128 stands for zero in the data rows.
Here are some points, each followed by its number:
[159 172 134  74 168 163  78 152  77 131 151 118 163  50 108 149 102 123
 111  32 154 101] 0
[151 117 109 167 150 145 127 175 115 138 123  78 151 137 105 146 125 147
 121 130 139 126] 1
[104 133  47 241 156 143 165 123  63 149 131 128 116 128 144  77  97 149
 127 153  89 135] 2
[ 67 137 139  35 182 131 115 152 143 115 163  95 137 110 149 127 132 139
 121 151 167 146] 3
[144  72 182 100 138 151  81 120 161 178 114  89 124 158  85 179 140 101
 158 140 125 133] 4
[241 150 140 119  51  66 116 127 116 185  36 161 159  31 114 165  68  81
 212 178 116  57] 5
[ 60 107 148 154 114 106 121 101 159 119 135 156 120 157 153 157 143 138
  97 169  91 130] 6
[ 21 132  83 157  72  84 162  77 136 112  98 162 127 123 193  77 102 132
  90 187 149 162] 7
[162   0 211 163  54 115 186 170 158 142  96 189  82 225 126 186 158 145
 173  77 143  77] 8
[165 127  82  60 157 187 113 121 124 119 161 151 147 127 141 165  87 103
 121  99 152 148] 9
[130 127 128 119 128 115 183 167  95 142  98  97 120 116 122  70 126 164
 130 116 140 121] 10
[109 133 177  45 147 111 167  92 111 130 142 123 129 116 151 129 138 170
  66  81 134 168] 11
[102  97 137  58  86 136 129 133 163 181 127 198 103 153 135 145 106 105
 145 183 105 179] 12
[125 140 113 188  98  87 171  78  72 164 106 128  99 117 130 110 126 133
 128 152 107 137] 13
[118  90 103 147 156 145 146 114 115 122 149 137  78 190 137 136 165 108
 115  94 143  89] 14
[203 166 114 162 134 157  92 136 128 137 137 150 115 103 119 115 147 110
 151  35 123  84] 15
[153 122  70 134  76 143  80  65 180 132 136 231 120 197 156 189  82  16
 132 201 124  89] 16
[163 175 151 135  73  63 184  78  97 136  95 123 130 108  90  86  61  62
 153 180 163 150] 17
[172 129 128  96 122 144 111 144 111 153 130 116 115 120  90 132 115 102
 159 151 119 105] 18
[189 177 172 149 180  87 167 255 132 136 140  83 166 144 166  67 160 165
 164 158 156 124] 19
[196 181 143 252  77  76 128 179 145 103  41  97 169  63 150  81 104 188
 237 110 168  87] 20
[ 90 183  50 239 141 129  50  84 138 126 142 165 111  88 115 123 148 130
 115  55  95  93] 21
[140 125  86 143  83 135  91  81 173 133 118 208 125 172 154 171  97  49
 130 180 124  95] 22
[145 152 159  35 204 167 148 170  48 122 149  67  95  71  84  94 160 155
 101  15 173 121] 23
[181 100 141 126 137 147 137 142  95 178  92 120 105 180  99 149 141 129
 132 174 108 128] 24
[163 119 118 135 139 158  86 127 147 184 136 172 119 109 120 174 100 108
 193 133  94 127] 25
[164 149 112 102  91 123 118  76  86 156  84 183  97  86 107 154  81  84
 158 176 102 118] 26
[ 51  59  88  96 151 120 142 184 129 167 135 135  71 179 154  86 144 144
  68 201 113  99] 27
[128 100  91 130 159 175  47  97 172 104 141 192 151  86 186 215  96 105
 161 107 137  57] 28
[ 88  61 145 113 126 111 127  81 140 131 152 114 152 155 145 149 100  95
  79 117 113 119] 29
[150 120 163 137 125 112  87 180 158 143 150  76 146 127  78 138 177 162
 167 150  83  92] 30
[ 75 110 161 148  91  98 132  87 155 117  77 105  89 133 133 100 205 208
  68 105 113 134] 31
[154  60 143 128 189 151  98  86 112 155 181 100 138 118  91 189  67  70
 136  78 112 106] 32
[114 123 127 123  87 140 138 121 125 108 131 112 149 162 119 134 130 136
 104 165 114 150] 33
[ 73 137 141  49 181 131 116 150 144 117 163  96 135 113 152 124 134 138
 119 144 165 142] 34
[ 59 157 150 124 115  96  90  26 127 158  84 165  81  93 114 181 139 151
 113 177  43 164] 35
[168 145  82  81 172 175  95 131 106 171 173 166 147 105 142 138  70  87
 106 111 125 146] 36
[131 154 152  96 148  97 143 152 134 105 127 112 154 126 118 100  88 114
 127 134 182 144] 37
[109 172 122 184 160 109 162  87  69 113 154 119 100  92 124  94 159 163
 115  68 125 156] 38
[ 77 124 143 147  93 126 147  89 169  76 140 173  98 188 164 103 178 140
  88 146 104 163] 39
[165 145  91 172 105 108 158 135 119 125 122 126 126 120 151 108 127 118
 161 126 143 103] 40
New points follow, each followed by the number of its nearest point above by angle.
[114 129 154  78 140 120 146 111 119 129 133 130 126 124 139 131 139 154
  93 101 132 147] -> 11
[109 117 141 152  71 112 148 125 157 196  99 143 127 148 125 136 121 140
 166 212  75 173] -> 12
[151 110 155 145 103 135 147 162 161  90 115 137 140 188 149 132 139 122
 129 154 141 124] -> 8
[ 81 125 199 145  51  55 156 133 169 110  87 127 131 152 187  89 213 170
  75 129 110  71] -> 31
[ 53  97 182 182 117  91 179 116 126 107 113  79 117 157 122 141 190 190
  81 106 124 132] -> 31
[134 161 153  83 152  92 153 154 128 101 128 109 162 121 116  94  75 107
 126 137 197 152] -> 37
[123 145  96 112 131 131 146 111 126 124 144 130 119 132 145 136 129 108
 120 126 141 144] -> 9
[125 138 116 193  95  78 178  73  64 170 106 126  99 114 129 111 126 134
 131 150 103 138] -> 13
[173 165 156 141 166 101 151 227 135 129 136  95 154 144 152  83 152 156
 154 148 147 123] -> 19
[104 134 106 131  99 155  79   0 151 125 149 164  97  63 110 143 142 137
 121  85  55 186] -> 35
[101  88 138 122 122 114 128  97 136 138 138 117 144 145 141 135 113 105
  93 125 116 120] -> 29
[104 105 130 132 112  96 122  88 139 120 134 138 112 119 139  95 117  95
 116 106 124  91] -> 29
[170 157 137 204  94  95 129 163 141 113  73 112 157  91 147 101 112 163
 194 121 149 100] -> 20
[107 123  70 201 148 141 155 123  81 141 136 133 122 135 138  92 109 145
 125 150  99 131] -> 2
[165 141  77  75 170 176  93 128 107 161 173 175 146 107 145 139  68  84
 104 112 124 150] -> 36
[114 120 136 145  78 120 144 133 155 195 100 142 133 151 127 140 116 133
 164 210  85 172] -> 12
[113 129 165  64 143 119 153 110 114 132 134 129 126 126 139 131 137 161
  86  95 135 156] -> 11
[127  95 142 150 164 144 141 110  90 129 133 152  74 187 122 119 188 158
 106  97  95 117] -> 14
[117 124 112 130 104 152  95  30 142 132 140 154 109  87 113 144 130 129
 123 105  76 167] -> 35
[103 172  66 216 135 129  67  91 135 128 136 158 112  94 114 124 145 128
 122  75 100 104] -> 21
[135  85 172 108 133 146  97 115 150 170 118 100 113 150  94 166 140 104
 150 138 124 130] -> 4
[105 156 153 132 140 111  95  81 165 123 163 165 103  88 127 150 126 108
 134 125  98 131] -> 35
[153  63 143 131 182 148 105  79 113 151 184  98 140 124  96 184  70  74
 129  81 115 105] -> 32
[ 94 130  78 115 149 192  95 100 109  98 139 135 118 141  84 144 123 121
  80  81 146 147] -> 9
[100 134 116 186 175 117 141 130 105 108 124  96 132  79 120 140 147 168
 140  44 177 121] -> 38
[123 123  65  79 178 187 104 133 145  84 179 176 143 147 185 152 110 119
  97  82 156 136] -> 9
[144  78 119 156 143 128 128 163 119 172 105  74 154 149 131 164 127 157
 111 143 129 109] -> 1
[128 146 146  60 142 180  18 121 186  99 166 216 148 125 135 185 146  99
 101  74 100  90] -> 28
[121  94 103 147 160 146 142 121 121 120 148 134  86 180 135 138 161 113
 115  84 149  94] -> 14
[104 189 118 203 179 105 175  72  46 107 168 114  90  77 119  80 170 177
 114  47 121 162] -> 38
[175 139 168  14 111 133 141 173 131 139 121  65 126 136  65 105 152 123
 129 170 134 151] -> 18
[209 176 139 157 139 172  81 154 141  85 146 111 139 122  75 137 168 121
 170  87 123 102] -> 15
[103 104 134 133 111  99 125  94 139 122 132 137 111 123 142  98 119  95
 111 108 124  95] -> 29
[ 79  91 130 200 127  64 162  85  99 143 107 130  86 139 133 104 123 132
 151 116 131  90] -> 13
[163 107 103 186 158 150 131 194 106 148 119  49 159 142  93 156 123 155
 122 133 143 125] -> 1
[100 129 109 134 114 130 120  93 163 102 146 169  83 153 155  98 186 130
 109 119  81 119] -> 39
[104 100 130 135 109  93 127  91 140 125 127 137 110 121 148  96 117  92
 117 104 124  85] -> 29
[180 174 165 148 186  88 161 255 129 130 143  78 155 146 158  70 166 168
 164 149 148 121] -> 19
[166 162 156 143 167 104 154 222 130 132 137  93 150 141 148  87 151 156
 152 147 147 130] -> 19
[142 137 144 128 120 121  95 162 146 147 123 136 147 129 122 143 138 115
 144 141 110  98] -> 30
[ 81  98 119 195 169  84 139 154 115 142 124 107 143 155 166 117 112 151
 139 137 136 103] -> 2
[148  81 137 130 170 145 110  95 111 148 167 108 135 124 102 168  85  84
 131  98 118 112] -> 32
[ 78 137 134  93 140 107 169  86  88 145 146  93 116  73 113 130  98 133
  89 126 137 178] -> 11
[ 78  85 102 109 142 122 137 165 131 152 132 131  96 160 144 102 139 140
  90 172 119 111] -> 27
[ 90 188  95 130 128 136 147 145 137  31 154 104 220  98 186 107  88 167
  97 104 232 178] -> 37
[185  90 141 126 136 149 138 139  83 186  86 118 100 195  95 152 139 125
 137 187 100 128] -> 24
[105 107 135  77 100 136 131 129 152 166 130 178 102 149 130 140 108 113
 145 172 109 171] -> 12
[102 114 143 209 111  91 129  68 138 162  99 126  72 124 105 130 167 115
 175 132 110 103] -> 13
[135 101 141 145 158 143 140 115  94 130 132 148  85 175 126 127 175 154
 109  96 103 112] -> 14
